The same turns and mirrors carry the whole set onto itself and the rows of a family onto each other. Which other rows belong to the same family as each row named below? List them in the order they appear above.
These 18 rows form 3 families of 6 rows each.
Lapo: [  5  27  24 -12  18   4 -30 -29 -11]
zuko: [ 47  22   6  -6 -15   5 -18  -1 -15]
loton: [ 22  17  24 -29  27  18 -14 -21  -2]
zak: [ 33  11  12 -13   8 -12 -15   8   3]
dipad: [ 33   9 -18  -3   2  28   0 -10  -2]
palat: [  6  15   3 -32  15   5 -30 -23 -25]
nef: [  4  25 -13 -13  12  15 -23 -41  -6]
Gan: [ 44  31  10  -9  -2   6 -13   0  11]
segam: [ 25  15 -26 -18   3  26  -2  -1 -10]
pab: [  4  34   2 -17  16  12 -28 -26 -29]
Zegu: [  3  19 -26 -30   8  13 -22 -16 -11]
Duku: [  2  27 -28  -7   7  12 -20 -18   0]
Nadig: [ 24   5  21 -25  25  -3 -16 -14  -7]
danu: [ 39  19  -9  -6  -3   6  -9  14 -16]
bafab: [ 36  28 -11  -6 -20  25 -15  -3  -2]
novo: [ 30  21  16 -22   4  -5 -25  -3  17]
sur: [ 22  18 -23  -7  -2  36 -20 -24  -8]
Vared: [ 33  24  30 -11  22   8 -22 -10   2]

Which other rows belong to the same family as sur? Lapo, nef, Gan, bafab, Vared
Which other rows belong to the same family as zuko? loton, dipad, pab, Duku, novo

The same turns and mirrors carry the whole set onto itself and the rows of a family onto each other. Which other rows belong to the same family as each row named below? List them in the order they appear above.
These 28 rows form 7 families of 4 rows each.
zuro: [-17  -8  17   5 -27  -3   8  -3 -22  20  25  -2  17   0  -6]
Vit: [ -7  19   7 -26 -24  26   5   9 -24  24  -1   9   3  -3  -6]
rika: [ -7  -8   6  20   0  -4  12 -23  -6  26 -26 -19  10 -12 -19]
bukur: [  1 -18  24  18  -2  -6  21 -22   2   9 -20 -14  11   1 -20]
Kom: [ -1 -16  27  26   4  -1  17 -28  -4  13 -18  -3   8  -3  -7]
ledu: [-12 -12  11   6 -34   1   6 -20 -17   1  23   0  16  -5  -8]
rimab: [ -5  -2  11  29  -3 -15   4 -12 -15  32 -16 -18   6  -3 -11]
fid: [ -6  11  21   1 -23  -1  26 -12 -11  22   8  -2   3   7  11]
leni: [-11  -7  19  12 -27   1   5  -6 -29  20  22  11   8   5   5]
finet: [ -1 -18  14  20  -2   1   5 -29  -1  -1 -20 -12  14 -12 -27]
Taf: [ 11  16  16   3   8  13   3   4  -9  23 -42  -6  -4   3 -16]
ruvu: [ 14  -3  22  10 -33  12  12 -21 -24  13  24  -3  19 -12  -6]
lesu: [  9   0  16   8   2  21 -10   8 -20   0 -39   0   9 -19 -36]
fato: [  5  15  26 -17 -10  34   3  10 -20  10  -9  23   1   6  -4]
Fomo: [-10  -4   6   4 -34  -6  23 -19 -16  22  11  -4   8   1   1]
vopim: [-10  -6  22   5 -33   4  18 -11 -23   0  20   5  17 -15  -3]
Gusor: [  1 -19  19  29 -10  -7  11 -21 -12  -1 -17 -10  15 -18 -22]
Guki: [ 23  15  21 -12 -26  37  -2   3 -28  12   6   9  13 -11 -15]
Binin: [ 10   9   0  -3  -5  19  -7   8 -19  20 -43  -4  -1   0 -30]
paba: [ 19 -12  21  29  -9   8   6 -29 -13  13 -10 -16  19 -19 -23]
Kidok: [  6  12  17 -16 -27  27  -1  18 -30  -3  -4  17   7  -8 -16]
palel: [  6  12  23 -26 -18  28   9  15 -14   7  -6  13   5  10 -14]
zire: [ -1  11  15 -24 -26  31  -3   5 -19  -3   4  15   8  -3 -15]
suz: [  8  -3  13  19   7  14 -20   8 -26  19 -34   4   3   0 -27]
vofol: [ -2  25  10 -10 -17  14  -6  20 -29  30  -2   5   0   5  -4]
dut: [  7   0   5   1  -3  22 -22   6 -18   1 -31   0   8  -8 -39]
pil: [  3  -3  11   8   6  14 -19  16 -20  19 -30  -7   9  -4 -38]
sosig: [ 30   4  17  11  -5  29 -13  -2 -23  12 -26  -6  12 -14 -35]

Which other rows belong to the same family as Kom? leni, fato, suz
Which other rows belong to the same family as paba? ruvu, Guki, sosig
Which other rows belong to the same family as zire? ledu, finet, dut
Which other rows belong to the same family as Binin? Vit, rika, Fomo
Which other rows belong to the same family as palel? zuro, bukur, pil

The same turns and mirrors carry the whole set onto itself and the rows of a family onto each other. Which other rows belong to the same family as each row named below? List them in the order they appear above.
These 32 rows form 4 families of 8 rows each.
Ton: [ -5  13   7 -16  18  -5  -9   0   4]
Fifuz: [ -3 -10 -25  22 -15   7  -6  -4 -12]
Zege: [-21  -3   5 -12  11 -19  15   8  11]
tuder: [ -2 -13  -2  23 -33  -4   4   8  -1]
Lenu: [  1 -21 -21  12 -24   7   3  -6 -12]
viz: [-19  -2 -16  -9  23  -7   7  -2  -2]
Fudo: [ -6   5   6 -25  18  -7  -3   8   1]
zunem: [  5 -11   7  22 -29 -13   3   3  -5]
bamo: [ -4  12   2 -22  14  -4  21  -6  -2]
fut: [ 10  -8   1  15 -32   8  17  -1  -8]
sevog: [ -2   1 -18  26 -21   7  -2  -6  -8]
Sas: [ 12  -4  -2   9 -27  15   8 -10 -12]
gozin: [  2  -2  -2  13 -36   8   7   8   0]
tugo: [ -7   5   8 -17   9  -3  27   3   3]
vuguf: [ -6   9   0 -25   7   1  24   2   6]
Fet: [ 10  -9   3   8 -25   8 -18   1  -8]
Butin: [-12  -1   3 -10  16 -28   8  -4  -2]
tas: [  2 -18   0  18 -28 -16  -5   1  -2]
Bomo: [-15  -5 -16 -21  16 -11  18  -1  -4]
Fafif: [-14  -5   5 -11  10 -32   9   6   6]
rolod: [  2   4  -8  26 -20   6 -12  -2  -4]
pebir: [-12  11   1 -15  23   1  -5   7   2]
Lif: [  0 -12 -25  17 -21   6   2 -12 -10]
penur: [-16   5   6 -17   8  -7  20  12  12]
nub: [-18  11   2  -8  23  -7  -2  -1   9]
tor: [  5 -16   0  22 -22 -11  -5  -8  -9]
tidab: [ 10   2   1  14 -20   9 -20  -2  -4]
bani: [-18  -1 -19 -13  18 -10  15  -7  -3]
Pomu: [-22  10 -12  -8  22  -7  12  -5   6]
nibiv: [-12  -4  13  -8  13 -23  16   5   6]
rus: [ 11  -3  -2   7 -33  15  13  -1  -4]
bep: [  6   0  -7  19 -17  14 -18   4 -10]

Which other rows belong to the same family as nub? Zege, tuder, sevog, gozin, rolod, penur, Pomu
Which other rows belong to the same family as Ton? vuguf, tas, Fafif, Lif, tidab, bani, rus

The same turns and mirrors carry the whole set onto itself and the rows of a family onto each other. Which other rows belong to the same family as each row named below? List them in the order they appear above.
These 15 rows form 5 families of 3 rows each.
zabe: [ -8  17  -8   6  15  12   3 -37  -7  -6   7 -21 -13  -6 -23   4  20   2
  -4   5 -17 -13  -8   9  -5  14  10  -5  27 -11   9  -1 -19  15]
pas: [ 13  17  14 -13 -11 -18   7   3  10  13 -17   8  -7  -2  -5   6 -31  -7
 -12 -17  10 -12  12  -4  -5  -1   1 -13  10  -1 -11  10  26   5]
Boru: [-14   4  -5   5  29  16  -4 -38   3   9  20 -11  -3 -15 -13   9  -1   9
  -3   2  -1 -16   1  13 -18  14  12   1  12 -16  10 -16 -11  13]
dosul: [ 14   9  19 -16 -20 -19  19  -9   3   9 -21   1  -7   2   6   1  -8   4
  -5  -4   8  -5  22   1  -7   2 -23   7  15  -2  -9   9  21   1]
Magu: [-16 -20 -17  -4  16  -6   8  16 -21  -9  11  16 -15  21   1  12  -7   9
  -2  27   7  12 -21 -18  22 -18  -1  -4  -3   0   2  11  10  15]
Tufo: [  0 -11 -28 -15   5   8   5  21 -29  -8  -6  -3   0  19  15  10  13  -4
   3  20 -10   7 -13 -16  18 -12  -8  -1 -22  -3   2   1  12  13]
guluz: [  0  -9 -21  -3   7   6  -6   0 -36 -17  11   1 -10  16   9  29 -11 -10
   7  29   7  15  -5 -20  23  -5 -16   4 -11 -11   3  -1  17   7]
fula: [  7   5  10  -2  -5 -21   8  -6   9   1 -26   0 -10 -15  -1 -12 -20  21
  -1 -25  17   0  14  -9   5  -7 -11   6  20   0 -19  -3  18   7]
Teno: [  8  -2  13  -5  -8 -13   1   0   2  12 -20   6  16  -3   0  -9 -26   2
  -6 -19  25  -7  16 -13  -3 -10 -24  -7  13  -1  -9   0  19   8]
Modor: [-12 -33 -16  -6  10   3   3  11 -32  -9  12  -2   1  17   6   6   6   3
  -2  29   7  -7 -14 -22  32  -4  -2   6 -11  -3   7   4   5   8]
beg: [ -6   8 -20  12  18  10  -8 -14   9   8   8  -8  -1 -12 -17  -1  17   2
  -6   5 -22 -11   1  11 -22  20  17  -8   9   4  14   1 -17   9]
Ligu: [ 10   8   9   5  -7 -13   2  -8  19   1 -28   6  11  -1   5   4 -32  -9
   5 -12   9 -13   7   0  13  -3  -7  10  21   2  -1   6  17 -10]
tupup: [ -3 -21 -10 -21   5  -4  -5   6 -24 -16   6   6 -21  22   0   5   8 -12
   1  16  -1   1 -19 -20  19  -7   1 -11 -24 -15   3   7  11  27]
finak: [-15  11  -6  20   7  27 -21 -26  -8 -11  20 -16   5 -11 -11  -2   5  -5
  -8  -9  -9  -6  -7  18  -8   3  17  -1  13 -18   6  -1 -10  17]
vozek: [-12   8 -16  -2  22  15 -11 -23  -5   6  26 -18  -5 -12  -4   4  10  21
   9  -6  -5  -1  -7  11 -22   5  22   4  21   4  15  -7  -5  10]

Which other rows belong to the same family as Teno? Boru, Modor
Which other rows belong to the same family as zabe? pas, Tufo
Which other rows belong to the same family as fula? Magu, vozek

The same turns and mirrors carry the whole set onto itself and the rows of a family onto each other. Which other rows belong to the same family as each row named below? List them in the order they appear above.
These 32 rows form 4 families of 8 rows each.
rokif: [ -3 -15  11   2  -1  20 -25  11 -12  14   0   9 -11  11  11  20 -11   0
 -16  18   0   4  -6   2 -12  17   8 -12  13   6 -24  -6]
tez: [ 37  18  11  13   2  15  13   8  14   6  -3   5  -2  13  -6  -8   1 -15
   9  20  12   8   9  -5   8  20 -20   3   1   9  -1 -24]
pozo: [ 11   1   9 -11   8  16 -29  -5 -13   4 -11   6 -14   0  17  28 -12   9
 -11   9 -15  15   0   0  -4  16   8 -21  -1  10 -25  -9]
Gapor: [  4  -4  12   7  10   8 -26 -14 -13   0  -2  11 -17   0  16  27 -10   9
 -19   5 -20   3   3  11 -14  16  10  -8  -4   2 -20  -6]
sil: [  6  25 -17 -10  14   8 -14 -13   5   3 -18  -5  -7 -19   8  33 -10 -10
  15  12   3 -17   8  -4   7  -9 -11  -8 -12 -31  -8 -28]
pazem: [  0   2   9  18  13   3   5   4  22   8  14   3  -5  15  10  -8   2 -19
  -6 -30 -13  33  -6   1   1   4   7  -1  -1   3  17  17]
bibad: [-19 -12 -10  -1   5  -7  -4  11   6   5  -6 -21 -14 -15  14  10   2  -8
  -2 -12 -19   6  10 -25  17 -28   6 -23 -16 -18  -9  13]
kuf: [ -2  10 -25  -4  17 -14   7 -13  21   9  10   8   7   8  -8 -11   1 -17
  30 -22  22   6 -12   1  14 -19  -8  12   3 -10  14   4]
Zizar: [ 12  14 -15 -14  22  15 -14   1  -1  14 -25  -8   2 -15  10  25 -26  -5
  10   6  13 -18   5 -15   7   0   2 -19  -4 -14   3 -26]
buk: [-10   8 -19   1  22 -22  18  21  -5  14  17   1   2   4  10   4  -5  -7
 -12   9  -7  -2  -2  19   6  -6 -12  -5 -15   5 -26 -29]
Rav: [-29   3 -10  -6   4 -10   3  -6   6   7   0  -3 -13 -10  19  12  16 -11
   7  -3 -18   8   5  -5   7 -28   9 -17 -18 -20 -25  24]
pimo: [  8  -1  10  12   2  -6  13  -5   8   1  16   8 -18  17   8 -14   8 -15
   9 -19  -8  40  -7   5   7  14  12   7  -3  16   7   3]
didek: [  3  12 -32  -6  29  -7   4   0  17  22  -1   3  17  12 -12  -3   1 -11
   9 -14  28   0  -7  -1  22 -18   0   9  -5 -20  10   8]
felu: [  1   1  18  15   3  -8  13  -4   8   3  15  15 -18   9  13 -13   5 -17
   7 -18 -15  22  -1  -7  -4  10  14  13   6  13   1  19]
rifu: [ -4  22 -18  -2  29 -13  14  11   2   6  19  22   3  -2  17  16  -7  -9
 -11   5  -5  -1  -8  14   1  -2 -24  10 -11  10 -31  -4]
vov: [ -1   7 -25   2  26 -17  10  19  -3  15  15  -3  -3  -1  18   9 -21  -7
 -27  17  -7   6 -13  10  13 -11 -20  -1 -12  10 -18  -3]
fuvuz: [  7 -11  19   5   7  12 -24   3  -8  16  -3  -3  -9   6  15  34 -19  10
 -18  -3  -1  13  -8   3 -14  12   7 -16  -2  18 -15   4]
Mivig: [ 20 -11   3   8 -15   8 -17  -5   2  21  -6 -20 -11   9 -14  11  17  -7
  17  -2  37   7  11 -17   4 -12  12  -8 -14   0  -2  15]
zaz: [ 10 -17  11   8 -20  14 -26 -25  -4   8 -15  -7 -16   6  -7  14  11   2
  21   0  28  14  -1 -11   6 -10   7 -11  -4  -1  -6   8]
sodiz: [-38 -11  -5  -3   3 -19  -5   7   5   6  -1 -14 -15  -9  14   9   1 -16
   4  -2 -19   1  -2  -8  -4 -26   7 -25  -4 -20  -4   0]
merim: [ -4  13 -10  -3  23 -25  14  -6  25  15   0  -5  19  19 -17   2  13  -5
  21 -10  19   1  -8   5  14 -21 -13   2  -5 -17   4   0]
zozit: [-12  -1  20  21   8   2  21  -4  15   8   3  15  -1  21  12 -14   7  -8
   3 -15  -7  21 -12  12   5   6   0  -6   8  11  10  10]
fufon: [ 39  16   2  16  -1  -3  -1  -6  -3   4   5   3 -17   4  -1   7 -10 -14
  11  19  18  -3   5  -5   1  16 -14  26   0  12   0 -24]
nav: [ 40  21  -4  17   5  10  10   7   6  12   9  -6 -14   3   5  -3 -12 -26
   4  15  21   9   0   1  -2  14 -11   2  -9  16  16 -22]
sog: [ -2  24 -16  -8  16  -9  14  -9  21  15   1   9   7   6  -5   4   3 -16
  35 -15  25   0  -7  -7  15 -13  -6  23   3 -17   1  11]
lugof: [  9  -9   9   6 -16   0 -22 -28  -3  15 -12 -12 -20  12 -11  16  12   0
  22   5  20   1   3 -10   4  -8  19   7  -3 -16  -4  12]
tiz: [-31 -11 -22 -13   5 -12  -2   6   1   5   4  -3 -16 -15  20   8   6  -9
   5  -6 -16  17  -6 -10  18 -25   4 -17 -11 -16 -26  11]
divag: [  3  19 -31 -17  34 -25   5  15   4   9  22  11   2   4  10   7 -10  -8
  -7   4 -10   6 -10  12   6  -3 -16   5  -4  11 -20  -7]
mulis: [  6   9 -10 -19  15   5 -25   8  10   8 -15 -10   3  -6  -7  26 -17 -10
  12  10   5 -15   5 -15  -6  -2   0 -12   6 -30 -12 -34]
Detig: [  3  14 -24 -16  14   7 -24  -7   4   2 -18  -4  -4 -23   9  21 -13  -5
  15  11   4 -16   6 -16   5 -20 -16 -20  -2 -17 -11 -19]
Pebag: [  9 -12  16   7 -19   7 -16  -5  12  11  -9 -13 -15  11 -12   8  15  -8
  16  23  23   8   3 -21   0 -11  -3  -9   9  -6  -2  21]
kege: [ 48  17   4  10   0   1  -7 -13   0   3   3   0 -12  13  -6   1  -3 -12
  14  15  20   5   6   0  -3   9 -16   4  -4  25   7 -18]

Which other rows belong to the same family as Mivig? pazem, bibad, Zizar, didek, vov, fuvuz, nav
Which other rows belong to the same family as lugof? Gapor, sil, Rav, felu, rifu, fufon, sog
Which other rows belong to the same family as tiz? pozo, kuf, pimo, zaz, divag, Detig, kege

The same turns and mirrors carry the whole set onto itself and the rows of a family onto each other. Which other rows belong to the same family as each row named below? List them in the order they appear above.
These 30 rows form 5 families of 6 rows each.
Sib: [-15  11  19 -29 -23  -2 -25  16  -2   0 -24   2   9 -27  -8  -3   0   0
  -8  -6   3   2  -1   1]
savom: [  7 -19   7  -1 -11  -2  14  11 -12 -10  -3   9 -15  21  31 -17 -25 -10
  18 -20   6  -1  19  25]
sive: [  1   9  14 -23   2  -7  -8  -9  20  15 -12 -10   5 -11  -7 -12  13  17
  -5  15  16  15  -9  10]
zavum: [  0 -13  11 -23   1  -6 -22  11  -7   6  -3  -3  -4 -32 -19 -21 -13  15
  -1   2  18 -14 -10   3]
maf: [ -5  22   9 -30 -20  -2 -27   3   9   7 -14   6   7 -14  -9 -20 -10  -8
  -1   1   3 -11   2   6]
Mib: [ -1 -10  24 -20  -3   5 -16  12   6   4  -9 -14 -21 -37 -12  -8  -2  22
  -8   0  19   5  -7   3]
Rivo: [ -2 -29   3   8   9  -2  15  24  -3 -20  10 -24  -9  24  11   6   0   1
   9 -17  17   0  16  -3]
vula: [ 11  16  18 -17   1  -3  -9   3  19  13  -2   5  -2 -10  -3 -19  14  16
  -7  17  26  14  -5   3]
Zagal: [-16  28  13 -18  -5 -10 -28   9   9   2 -16   5   5 -17  -5  -9  -1   6
   1  -8  -5  -5 -15  10]
rizi: [ -4  -1  12 -19  13  -1 -20   7   8   4  -5  -3 -13 -27 -13  -8  -3  23
   6  -6  16  -7 -28  13]
Veg: [ -3 -17  -5   5 -16  19  13  11   9 -10  12 -10 -23  19   5  -1   3 -20
  -7 -27  -2   8  26   5]
gok: [  0  12   9 -28 -14  14 -15   3  23  12 -14 -10   2  -9  -3  -5   7  10
  -5  19  21  17   2   0]
midu: [ -1 -24  -3  15  -5   4  10  22 -24 -24   6 -16  -7  13  -1  -2  -6   0
  13  -9   9  11  28   0]
foton: [ -7  18   0 -18   9  -2 -19   3  22  14  -7   0   0   0  -7  -9  11  14
  -3  13  20  13 -17   3]
faku: [-17  18  21 -27  -4  -3 -17  -4   2   3 -29   0  12 -15 -13 -12   4   3
  -2  -6  -1   1  -8   8]
guda: [ -3 -15  -1   3  -7   3  23   4   5 -13   3   6 -22  33  21 -12  -6 -20
 -16 -21   0  -3  17   6]
Fetof: [  9 -12  -9  -2 -27   2   6  16 -15 -10  -2  -4 -19   9  19  -8 -13 -15
  19 -23  11  17  26  29]
lub: [  2  -6  24 -24  14  -3 -14   2   8   6 -14  -1  -6 -33 -14 -16   2  18
  -4 -13  13   3 -12  10]
did: [ -2   5   8 -20   0   4 -18  -4  21  20   3 -11  -8  -2 -16 -19   2   7
 -12  20  21   1  -2  -6]
Kipu: [ -9 -19   5  14  13  12   9  15 -16 -18  15   1   0  26   6   8  -9  -8
  10 -20  15   7  18  -1]
zizo: [ -6  -3  -7  -6 -13   1  13  13  13 -12  -2 -14 -21  34  23   0   2 -24
  -3 -29  10   5  16  12]
tusun: [  5 -30   8   8   6  -3  20  11 -20 -22  11   1  -4  28  10  -2 -10  -6
   9  -5  15  -2  14   0]
logum: [  1 -12  -1  -2  -9  -9   5  30 -15 -20 -13  -9 -11  12  28  -8 -19  -7
  23 -32  14   2  20  22]
kito: [-16 -26  -2  18   0   6  16  12 -17 -20  15  -4  -7  21  14  -1 -10 -11
  14  -8  10   7  12  -6]
duzeg: [-17  21  16 -21 -20  -1 -10   2   2   1 -22   4  14 -13  -5 -15   6  11
  -4   5  -5 -12 -10   5]
bovel: [  3  -3  -7  12 -10  -1  17   7   6 -16  15   1 -22  16  22   1  -3 -18
 -17 -30   4   4  14  20]
baf: [  2 -14 -13  11 -17   0  15  13 -11 -20   5   5 -13   6  33 -12 -21  -9
  20 -15  10   8  14  20]
fulen: [ -5  -8  -3  10  -9  10  15   7   6 -19  15   5 -27  16  22  -6  -8 -29
  -2 -26   6   6  15   5]
gokaz: [ -9 -10  26 -26   5  11 -14   7  -2  12 -11   8 -13 -27 -14 -18   1  17
   0 -14  19  -5 -18   6]
Dube: [ -6 -11 -10   9 -12   6  13   8 -19 -11  -6  -6 -13  17  28  -8 -25   3
  21 -16  11   7  14  32]

Which other rows belong to the same family as rizi? savom, Zagal, foton, guda, tusun
Which other rows belong to the same family as bovel? vula, Kipu, duzeg, gokaz, Dube
Which other rows belong to the same family as Sib? Mib, Veg, gok, midu, Fetof
Which other rows belong to the same family as zizo? zavum, maf, Rivo, did, logum

